 0.09   0.10   0.15   0.09   0.08   0.21   0.02   0.06  -0.11   0.04   0.19
 0.12   0.10   0.06   0.11   0.10  -0.04   0.04  -0.05   0.22   0.13  -0.03
 0.03   0.08  -0.06   0.11   0.11   0.10   0.22   0.09   0.03   0.13   0.12
 0.06   0.06   0.11   0.06   0.09   0.03   0.21   0.22   0.20   0.15   0.05
 0.10   0.09   0.16   0.08   0.08   0.15   0.04   0.12   0.03   0.05   0.14
 0.06   0.10   0.08   0.12   0.11   0.14  -0.06  -0.29  -0.30   0.10   0.14
 0.13   0.11   0.08   0.11   0.09   0.06   0.01  -0.02   0.13   0.07   0.05
 0.13   0.10   0.11   0.09   0.08   0.11   0.09   0.21   0.21   0.05   0.09
 0.14   0.11   0.08   0.10   0.08   0.05   0.07   0.13   0.26   0.07   0.04
Counting starts at 1.
Read off the entry directly below 0.19.
A: -0.03
The entry at row 1, column 1 is 0.09
Read off the maximum.
A: 0.26
The entry at row 1, column 2 is 0.10
The entry in the top-right corner is 0.19
The bottom-left entry -> 0.14
Read off the bottom-right entry.
A: 0.04
Read off the entry in row 3 and column 1.
A: 0.03
The entry at row 2, column 1 is 0.12
Read off the entry at row 2, column 3.
A: 0.06
The entry at row 2, column 2 -> 0.10
The entry just left of the centre entry is 0.08
The minimum is -0.30
The entry just right of the largest entry: 0.07
The entry directly below the centre entry is 0.14
The entry just left of the smallest entry -> -0.29
Read off the entry directly above the centre entry.
A: 0.03
Read off the entry at row 1, column 3.
A: 0.15
Read off the centre entry.
A: 0.15
The entry just right of the smallest entry is 0.10
Read off the entry directly above 0.16.
A: 0.11
Read off the entry directly above the smallest entry.
A: 0.03
Read off the entry directly below the smallest entry.
A: 0.13
Read off the top entry of the column that holds the smallest entry.
A: -0.11

Questions about the grid below. Rows and columns are numbered from 1.
1) Find the bottom-right entry.
2) Find the entry just left of 0.10.
3) Find the entry in row 2 and column 1.
4) Find the entry at row 1, column 1.
5) Find the entry in row 1 and column 3.
6) Find the entry just right of -0.02.
7) Find the entry directly below 0.03.
8) Find the entry in row 1 and column 2.
-0.13	0.06	0.03	-0.06	0.05	-0.08	0.04
0.07	0.19	0.09	-0.02	0.07	-0.07	0.10
1) 0.10
2) -0.07
3) 0.07
4) -0.13
5) 0.03
6) 0.07
7) 0.09
8) 0.06
